A single turn carries every row of the set below to another of its rows. Some are shown first; where does it send the rows asked next?
sot: [-13  31 -18 -23  16  -5  33  23 -11   1  16 -17 -30 -15  38   0  45 -14
  13 -23 -33  17  -7  35 -20 -14  -5   3]
bida: [ 10   8  10 -12  26  24  38  31  22 -32  14  12  -6 -44  -4 -17   9   5
  21 -28 -26  15 -22 -10 -22 -47  40  19]
zadap: [  4  30  28   8  26  37  35  33  -3 -16   1  -1 -46   6  26  -1 -17   6
  12 -23 -25  16 -25  -9  -3 -18  29   7]
Ged: [ -8  17 -16 -14 -19  15   9  43  30  13  12 -11 -41 -60  -1 -13   7  -2
  10  14  15  -2 -21   9 -10 -57  10  25]
novip: [  8 -13   2 -13 -10  14  68  29  22   1  14 -19 -14 -39  21  -8 -14  29
 -20 -14 -33  19 -45  29 -22 -63  35   2]
Deg: [ 14 -14 -13   3 -40  -6   9   6  18 -24 -30 -11 -28 -17  25  -3  38 -11
  29 -27 -30  36 -25  19  15 -19  -1  18]
Fero: [  2 -33   5   2   0   0  17  38   0  10  24 -39 -46 -41  13 -21  11 -10
  40 -21  22   0 -19  13  -4 -52  -2  10]
livil: [ -6  10 -21   6  -8  -8  16  31   1 -15 -19   9   2  16  35 -17  27   3
 -29 -23 -27 -16 -35  31  13 -19  -1   8]
kat: [ 12 -28  18  19 -14  36  25  33 -11 -13   2 -11 -37 -13   5  -9  33   8
  -2   3 -25  22 -60  12 -36 -24  -6  14]
seba: [ -8   7   6 -13 -21   3  -3  33  28  -8  16 -40 -33 -43  18  -2 -42 -25
  16 -19   7  10 -52   6 -18 -10   0 -13]
sazor: [ 13 -33 -22  26  -6  35  29   5  20  17   6  12 -29   3  16 -16  15  17
  21 -19 -35  22 -31  35 -15 -28 -28   9]
duv: [ 33   4 -12  -1 -42 -10   8  26  17 -12  -7   0 -21   3   6 -17  18  24
  -7 -34 -22   7 -53  25  25 -58   6  23]
dovu: [-23  -9 -16  -1 -45 -13  40  19  18 -17  -7 -15 -33  15  30  -9  34 -19
   2   4  -6   5 -18  14   1 -23   9 -13]
Gano: [ -2 -16 -27 -10   9 -32 -28  47   2 -17  27 -24 -22   1  32   0 -15  -4
   7 -19 -29  -1 -36  11   1 -24   1  -9]
bemip: [ 22 -23 -18   8 -26  41  36  -2  -7   7   6  -9 -33  -5   2 -18 -12 -17
 -10 -24 -16   8 -65  39 -10 -30  15  25]
dosab: [ 15 -34 -26  -6  23  13  52  22  27  -1 -27  -7  -8 -31  26 -10 -17   4
   6 -25 -57  26 -30  14 -15 -30  28   2]
big: [-13  20 -17 -65 -12   3  -3  37  10   2   4 -16 -36  -9   4 -29   8 -16
  12  -5   2  16  -9   8  -3 -29  -2  10]
Buto: [  2   2   9  11 -63  27 -25  27  18  -8  -2 -18 -14  -3  12   1  23  14
  13 -21 -23  18 -36  29  -7 -27  30   4]
gur: [  5  18  16  12  -7 -15  27  -3  23   1  10 -14 -13 -51  30 -21 -30   2
  38 -46 -12   5 -39   8 -22 -47   8  26]
depup: [ -7   3  38 -17 -33  30  57  22   2 -24 -11  -8   1 -22  36 -13   2   5
   5 -21  -9  38 -23  17  -5 -29 -11   8]
vap: [-29  17 -10 -11  -8  10  17  20   7 -17  25 -43 -31   4  18  -8   5   5
   3 -37 -22  -9 -53  10 -31 -14  25 -39]
supa: [-10  27  17 -26  -9 -24  12  10  21 -18  30 -14 -14 -18  32 -20  -9  13
  25 -43  -4   6 -32  47 -17   1   2  10]
lepo: [  4 -15 -12  23  15  -9  -4  19   1   4  26  18 -13 -39 -12 -12  -1   0
   0 -26  25   6 -20  26  -1 -30 -10  -9]
madap: [ -1  25 -21  12  19  36  36  25  10 -13  10 -10 -44 -17  19  20 -11   2
 -19  -8 -25 -24 -20  27  23  -7  11  18]
pumor: [ 35  14  -5 -22   8  -2 -15  38  35  28  21   3 -22  -9  21  -8 -45  -6
  18 -22  -1   5 -25  21  -3 -35  -8   8]
nefev: [  6 -28  -3  23 -17  16  26  51  18 -22  -6  -6  -2  -1  29   1 -35   3
  -1 -26 -22  -2 -51  40  14   0  25  -7]
Guna: [ -5  -8  13   4  16  23  -7  14   5  15   4 -30   8 -28  -5 -29 -14 -15
  21 -52   4  -3 -32   8 -17 -29  -2  31]
gen: [ 21  14 -32 -29  32  -6  21  26  30   3  24  -4 -28  36  12  -8   9  -8
   1 -25 -10   0 -37  14  -6 -30  28   6]
peri: [-24  20  -4  20   0  18  54  16  26  -3  25 -26 -47   2  14  16 -12   2
  10  -2 -33  17  -7 -10   4 -39  -9   3]
fur: [-13 -12 -30   0   0  26  34  32  33  -4  30 -13 -16 -38  -3  -9  -3  11
  30 -24 -48  -3  -5  -8 -10 -69  22  -6]
fevu: [ -6   6  21  -4 -28  12  19  29  15   1  -5 -15  -8  40  52 -25  17  -3
  13 -30 -15   1 -30  22 -13 -31  35  15]
kasif: [  1  -3 -30  10   9  18  34  27   7 -23  31   0 -12 -67  11   6  -4 -12
  11 -29 -35  -5 -19  34  -1 -34  50  11]
sof: [  7 -14 -26  22  23   7 -35  31  14 -10  -6  12 -15 -45  30   2 -16  -2
  16 -17 -13   1 -27  -4  -9 -32  14  -4]
nevu: [ 10  18   3 -24  10  -7   3  42   9  -5   4 -10 -30 -59  37  -3   0  -2
  11 -12  -7  14 -22  16  -7 -24 -49   3]
Vob: [ 19 -24 -15 -14 -25  15  33  49  20  12  -4  -5  -7   9   8   5  -1  -4
  -3  19 -29   0   4  11  15 -43 -16  15]
zut: [  1 -19  -8 -10  -2  39  31  32  27   6  -4  -1  -6 -42   9  10   9  16
 -12  14 -38  21  -7  26 -37 -24  33  -8]

zut -> dosab
pumor -> seba
Now find these:
bemip -> kat
kasif -> bida
Deg -> duv
Vob -> nefev
vap -> sot
lepo -> Guna
fevu -> dovu
madap -> zadap
gur -> Ged
big -> Gano

